Each named move below is a turn or a mirror, shown by a few rows before and after it. Which moves, in which order, take the first row of each later pair to the second? The first pair is answered.
J692:
-102 -73 -55 72 -12 68 172 -66 11 -23 19 -30 -23 96 -> 63 -46 60 10 -48 121 158 7 -94 100 15 31 -100 16
100 -42 43 24 85 -67 -74 -15 181 -64 -63 -147 2 148 -> 210 -32 114 -14 76 -39 -91 47 88 32 -49 -116 -50 98
118 102 -119 30 105 -185 -109 -16 -102 -44 55 -279 -151 -53 -> 105 119 -113 23 124 -179 -104 -22 -116 -36 59 -286 -159 -52
-198 -109 -23 51 54 -212 -141 -73 181 -79 -27 -36 99 38 -> 136 -45 256 -56 10 -113 -177 78 -25 163 2 69 -41 -129
J2:
-68 28 -36 -162 33 -23 -16 179 186 184 -120 173 39 -77 -> 29 62 2 -175 8 -48 -9 165 91 242 -106 105 -65 -124
54 183 47 -90 -81 130 188 -33 -91 256 45 89 -8 -95 -> 301 -22 206 -143 17 53 10 48 -116 47 69 -14 -132 -32
-93 -37 -134 13 15 -103 4 -83 -29 -11 -32 48 19 111 -> -32 39 -133 13 -11 -94 66 -114 -89 50 -58 6 -61 51
J59:
-29 153 -153 6 -43 -141 158 -47 -19 6 1 -265 -237 -87 -> -209 176 -253 49 -37 -124 183 -67 84 -6 3 -155 -74 -49
115 30 124 -19 9 161 -137 61 -187 92 167 174 86 -51 -> 161 75 106 -9 -6 109 -102 36 -244 107 156 80 -21 -84
74 33 -46 37 -84 78 69 -87 -99 42 67 -37 -81 -7 -> -10 40 -69 65 -93 73 90 -118 -73 19 71 -19 -33 -5
-26 -12 18 69 -14 -17 -28 -14 -72 66 -9 8 -7 49 -> -49 -12 9 82 -8 4 -25 -13 -53 50 -29 12 12 45
Then:
Each pair is two moves apart.
115 144 91 -53 6 136 71 27 -187 151 -27 112 123 -175 -> -178 19 -67 -11 82 73 23 -19 57 -79 -36 98 301 32 -> J692, J59
-301 -37 -186 130 22 -194 16 -195 93 -195 -137 -234 92 136 -> -397 80 -225 128 -12 -99 109 -178 103 -9 -127 -51 199 84 -> J2, J59
237 -51 236 -124 67 129 -95 167 -48 112 67 190 -27 -65 -> -5 10 102 -50 42 176 -19 141 59 186 86 334 189 -23 -> J2, J2
-169 97 -68 71 -66 94 81 -48 30 113 1 131 139 -60 -> 165 77 94 -25 -68 61 17 26 -155 145 3 21 -100 -142 -> J692, J2
174 140 -107 7 41 -14 -34 0 8 -25 23 -42 -10 -58 -> 81 109 -145 21 39 1 -66 5 92 -75 12 25 101 10 -> J2, J2
-8 125 -180 -4 -36 -13 114 -131 103 97 -74 63 86 215 -> 269 3 -20 -65 0 -69 -7 -89 -20 -36 -62 -82 -130 199 -> J2, J2
167 -103 88 -25 49 -84 -167 11 -102 -24 -34 -63 -66 104 -> 111 -67 130 -60 41 2 -171 102 -40 62 -9 127 73 116 -> J2, J692
-76 -3 -129 -157 123 -52 -23 -136 216 -141 14 -186 48 132 -> 151 224 31 -231 8 92 64 -73 -19 237 34 -54 -59 -89 -> J2, J692
222 -213 149 -88 85 -41 -214 51 20 -167 -89 -56 21 68 -> 191 -207 87 -64 90 -95 -181 -20 2 -199 -101 -154 -62 75 -> J692, J59
-182 57 -101 72 -56 -75 86 -100 54 -57 -95 -82 42 82 -> 33 124 22 42 -76 -43 108 -66 -120 86 -101 -121 -108 -60 -> J2, J692
-47 34 -67 47 118 56 50 -87 61 -13 29 110 80 -95 -> -35 45 -86 78 87 -3 93 -128 20 -21 30 -3 -4 -113 -> J2, J692
-186 -141 -150 29 112 -104 117 -127 178 -277 -20 -62 -22 168 -> -12 86 -91 52 19 -113 273 -218 -80 10 -56 -151 -267 -60 -> J2, J2
29 -8 37 9 -44 -179 97 -184 43 -122 -130 -222 -177 105 -> 42 75 22 8 -82 -133 171 -201 -2 15 -139 -178 -214 38 -> J692, J59
-214 -50 -101 37 40 -148 -40 -92 166 -181 2 8 106 152 -> 211 88 167 -67 -50 -63 -11 -20 -178 144 12 18 -171 -103 -> J692, J59
230 -175 80 -101 -52 264 -57 90 -59 177 55 132 -62 -78 -> 292 -227 111 -102 -24 218 -100 73 -44 80 44 28 -119 -53 -> J2, J59
-84 -175 119 122 -32 13 -167 -63 124 -14 56 -23 -112 10 -> -134 -31 47 177 -119 27 -21 -117 61 166 34 8 -120 -81 -> J2, J2
189 62 97 -61 -160 117 -24 108 54 113 -78 154 165 -173 -> -12 -83 -21 -4 -112 40 -93 91 231 -115 -96 133 285 -5 -> J692, J59
-114 -47 -115 22 140 -58 46 -41 94 -244 24 -84 43 45 -> -16 125 -104 28 56 -40 172 -89 -90 -16 9 -145 -106 -94 -> J2, J2
-186 -23 -171 84 5 -75 31 -99 98 -102 2 -44 106 91 -> 212 -103 168 -62 33 37 -120 131 -55 -22 52 84 -8 33 -> J692, J2
188 -127 49 55 80 122 -91 114 102 -207 -16 -30 36 91 -> 176 -116 -8 98 82 75 -76 25 74 -236 -41 -141 -59 79 -> J59, J692
126 55 99 -63 -92 26 -87 137 66 249 58 215 108 77 -> 224 -49 137 -91 -62 -29 -169 152 63 151 52 136 51 109 -> J59, J2
64 78 -40 19 -168 -69 218 5 -194 -14 29 -127 -66 -9 -> -148 84 -138 69 -153 -12 248 7 -91 1 61 -3 145 42 -> J59, J59
131 -4 118 -17 30 54 -29 11 -40 74 -22 -47 -65 -67 -> -21 65 -10 67 -1 -13 72 -83 -38 82 -47 -112 -69 -86 -> J59, J59
-84 24 -221 41 -70 -13 -22 -133 -105 43 21 4 67 -99 -> 12 26 -80 -13 -82 55 -60 -28 -135 139 46 120 94 -132 -> J59, J692
154 51 61 16 12 -91 51 -127 -103 63 -57 -266 -261 -35 -> -25 -91 -53 64 80 -156 -40 -153 95 -178 -49 -288 -111 134 -> J692, J2
3 108 1 -32 -74 36 96 56 -62 276 -17 98 13 -142 -> -224 -26 -104 -17 -23 -4 47 48 133 78 -12 138 185 3 -> J692, J59
151 19 193 -98 46 155 -44 120 32 73 -16 115 5 7 -> -156 162 -84 38 -12 83 143 -103 68 98 -80 34 54 8 -> J692, J2
-139 -137 -21 -2 34 41 -94 9 177 -90 -42 114 166 90 -> 113 53 34 -25 -61 12 57 -76 -129 182 -68 -28 -139 -165 -> J2, J2
181 -209 183 -223 26 107 -225 187 101 42 98 227 105 36 -> 42 77 54 -158 -99 170 20 77 -12 366 66 295 109 -129 -> J2, J2
333 40 70 34 -44 17 -41 46 -89 4 -6 -147 -140 2 -> -114 34 -123 89 -36 82 10 22 163 -15 1 73 245 134 -> J2, J2
-305 -41 -243 189 -25 82 -36 -17 22 -55 18 61 104 57 -> 68 68 10 64 -65 174 -50 106 -238 212 34 103 -97 -157 -> J692, J59
102 -201 107 -50 66 -126 -126 -13 -101 -65 -75 -48 -63 98 -> 75 -133 159 -102 35 -1 -120 63 -111 98 -41 168 57 60 -> J2, J692
93 -53 103 -74 29 15 -29 107 -15 43 54 -35 -63 -27 -> -104 15 7 -32 13 61 28 83 75 98 39 73 68 -10 -> J2, J2
-72 85 -59 31 -19 -84 76 -102 -1 62 -79 -182 -95 -89 -> -61 9 -65 21 26 -127 21 -82 56 -64 -93 -224 -91 -14 -> J2, J59
